First come named turns, each shown by rows before and after it. For each pair of rows after them, which turns, in which order, take the first row to the second? The first pair is done for you.
turn W:
[ 12  31 -43 -13  -9  20 -24  -9  34]  ->  [-17  -9  -6  36  15  49 -10   3  30]
[  6 -10  -5   3 -11   4  12 -19   1]  ->  [  0   1 -17  -2 -15   5   8 -19   4]
[ 11  12 -10 -17  -7 -16   2  -6  -5]  ->  [-22  13 -13   2  -4   9   6  11   0]
turn P:
[ 12 -21  15  -7   8 -15   5  -8 -10]  ->  [  5 -27  17   7  13   2   2  -3  -2]
[-21  26 -22  22  -6  60 -24  11  30]  ->  [-17  54 -43 -11 -19  30 -22   9  20]
[ 42  16 -13 -44 -19 -33  -7 -22   2]  ->  [ 55 -13  14 -28  -8 -31  -2 -31  -4]
[-58  -4  17  11  20 -18  30  23 -29]  ->  [-60  -2  14   9  17 -16  30  25 -29]
turn K:
[  1  -9   8 -20   3 -22  -5   4  -1]  ->  [-12 -13  15 -10   7 -18   0  10  -2]
[  6   3   8 -14 -15 -30   7   7 -28]  ->  [-12  -2  14  -2 -12 -23  11  15 -32]
[  8 -12   7  15  13  28  -9   0  22]  ->  [ 12  -7   1  12   9  27 -13  -1  25]
[-11  18 -20  25  -7  57 -25   2  39]  ->  [ 34  24 -23   1 -14  35 -34 -18  43]
turn Y:
[-15 -18  20  16  11  10  -8  -8  -2]  ->  [ 10 -10  16  -8   2 -18  -9 -20 -10]
[  4 -30  40   9   9  -5  17   4 -17]  ->  [ 38  11   4 -31  -7 -24  -3 -12  -4]
[ -4 -25  47  36  19 -29  33  -4 -21]  ->  [ 46  29  -3 -21  -6 -54   5 -25  -2]
turn Z:
[ 32   7  15  32  40  26 -18 -32  11]  ->  [ 30   2  18  33  42  25 -16 -31   6]
[  7 -30   5   9  -6   5   6 -11 -29]  ->  [ -8 -26   2  16  -7  14   7  -2 -28]
[-20 -21  -3  36  19   4  12  10 -15]  ->  [-28  -5 -20  35  15  15   5  13  -2]
[-17  16   7  -2  12  16   2   3   0]  ->  [-10  23   1  -7  11  14  -4   0   4]
Pairs:
Each pair is two turns apart.
[ 35 -11  10 -14  26  -1   7 -13  -8]  ->  [ 10  13 -18  -5  23  32  -8   3  16] -> Y, W
[ 25 -23  21  19  -1  23  -5 -12  10]  ->  [ 36 -23  23   3  -6  -1   1 -20  -5] -> Z, Y
[ 36  37 -35 -39 -19 -11 -24 -16  21]  ->  [-10  35 -40   3  -8  40 -30   9  40] -> W, Z
[ 39 -16  15  -7  -7   3  -1 -10   7]  ->  [ 22   8 -11  -1 -11  29 -12   2  27] -> Y, W
[ 24 -16  10   0   5 -16  16  -4 -28]  ->  [ 19  -4  -2 -15  -4 -22  14  -1 -31] -> K, W
[-33  30 -29 -51 -21 -26   4  42 -35]  ->  [-22  47 -49 -46 -21   4 -17  40  -4] -> P, Y
[ 14  29 -26 -20   4   4 -26  -8  27]  ->  [ -9 -31  36  13  23  -8  13  -3 -13] -> W, Y
[-38   4 -17  15  20  29  -2  18  10]  ->  [ 43  -9   3 -19  13 -18  -6 -24   2] -> W, Y
[  3  21 -34 -42 -20 -38 -24   9 -20]  ->  [  8 -25  12 -24  -4 -52  -2   2 -46] -> P, Z
[-42  20 -26  12  -7  35 -15   9  21]  ->  [ -7  40 -40 -32 -23  -9 -18 -11   7] -> P, Z
[-48 -13  18  29   8  21  16   9  -9]  ->  [-51  30 -25   1 -11  16   0  13   0] -> Z, P
[-26  19 -13  -9  -3 -11  10  17 -11]  ->  [-32  16 -12   0   2   0  10  19  -6] -> Z, Y
[-42  25 -35   8  -9  33 -10  22  13]  ->  [-43 -10  -4  34   5  46  -1  21  11] -> K, Y
[  6 -14  16  28  13  34  -9  -3  25]  ->  [ 27 -19  20  20  11  20 -10 -15  22] -> P, W
[ 23 -25  39 -40 -11 -33  21 -13 -15]  ->  [-26  -3   6  10   1  57  -8  21  38] -> Y, Y
[ 57 -41   6  13   9  37 -22 -13  20]  ->  [ 65 -46  15   3   6  14 -14 -19   7] -> Z, Y
[ 39  29 -33 -10  -4  38 -36 -11  49]  ->  [ 55 -27  21  21  18  38 -22 -22  36] -> W, W
[ -2  42 -36 -34 -21   6 -15  -4   6]  ->  [ 32  10   1 -41 -16 -29  -3 -25 -15] -> Z, Z
[ 12 -18  18  15  16   9   6   7   4]  ->  [  8  24 -19 -18  -2  -4  -5   9   6] -> Y, W
[-56  -1   8  21  -5   1  32  29 -34]  ->  [  0  29 -14 -35 -25 -45  21   2 -37] -> W, W
[-19   2  -6   4   6  -6   8  15 -11]  ->  [  1   3  -4 -12   0 -24   8   3 -12] -> W, W
[ 16 -21  27  -8   6 -26  17  -6 -22]  ->  [-43  10  -7   6   2   9  10  26  -9] -> W, W
[ -6   4   2 -15  -5 -17   2  -4 -17]  ->  [ -1  12 -10 -19  -9 -12  -6  -5  -8] -> Y, P
[-44  -4  16  20  14  -3  22  13 -29]  ->  [-44  38 -25   8   3  15  -2  17  -3] -> Z, Z
[-31 -26  32  26  17  17  23   4 -10]  ->  [  7 -28  36  -6  10 -28  26 -17 -27] -> W, Z
[ 20  24 -20 -33  17  -8 -40  -5  -4]  ->  [ 19 -25  25  11  41  15 -31  -5  -5] -> Y, W
[-40  -5   3  42   1  39  29  22   5]  ->  [-10 -35  33  40   5  17  41   7 -10] -> W, K
[ -7 -25  12  41  22  51  -5  14   9]  ->  [-18  23 -34  14   2  48 -21  19  23] -> Z, P
[ 10  19  -3 -45  -3 -47  -9  -9 -23]  ->  [ -5  47 -37 -28  -6  -2 -30   4  10] -> Z, Y
[-14  23 -10 -29  -7 -30  -5  10   5]  ->  [-19 -26  33  18  17  -2   4  14   7] -> Y, W
[ -2  33 -14  -2 -16   6 -28   6  41]  ->  [ 28 -20  42   4  -1 -28  -4 -14   8] -> Y, W
[-28  -7  -2  35  12  31   5  21   3]  ->  [ 53   2  -9  -6   0  -6 -15 -20  12] -> W, Y
[ 36  40 -37 -22 -15  -5  -8 -21  19]  ->  [ 52  -4  10 -15  -4 -35  15 -36 -10] -> P, Z
[ 32 -28  20  15  11   1  -4 -27  23]  ->  [-13 -17   5  35  11  32  -6  -3  32] -> K, P
[ -3  -3  15  17  11  20   5   2 -10]  ->  [20 16 -4 -1  2 16 -9 -7  3] -> W, Y
[-10  25 -32 -38 -15 -24  -5   1   0]  ->  [-29 -18  13 -15  -2 -33  24   5 -30] -> W, Y
[-10  56 -40 -14 -15  -7  -3  -1  14]  ->  [-34  24 -13  34   6  36   1  11  25] -> W, Z
[  7  27 -13 -51 -24 -45  11  -6 -19]  ->  [-15 -28  38  -8   1 -35  34   2 -37] -> P, K
[-6 -4  7 20  5 22 -1 -1 13]  ->  [-13  23 -14  -1 -10  11  -1   2  12] -> P, P
[ -4 -25  25  26  16  14 -10   2  -8]  ->  [-10  30 -27 -11  -7   6 -24   5   4] -> W, W
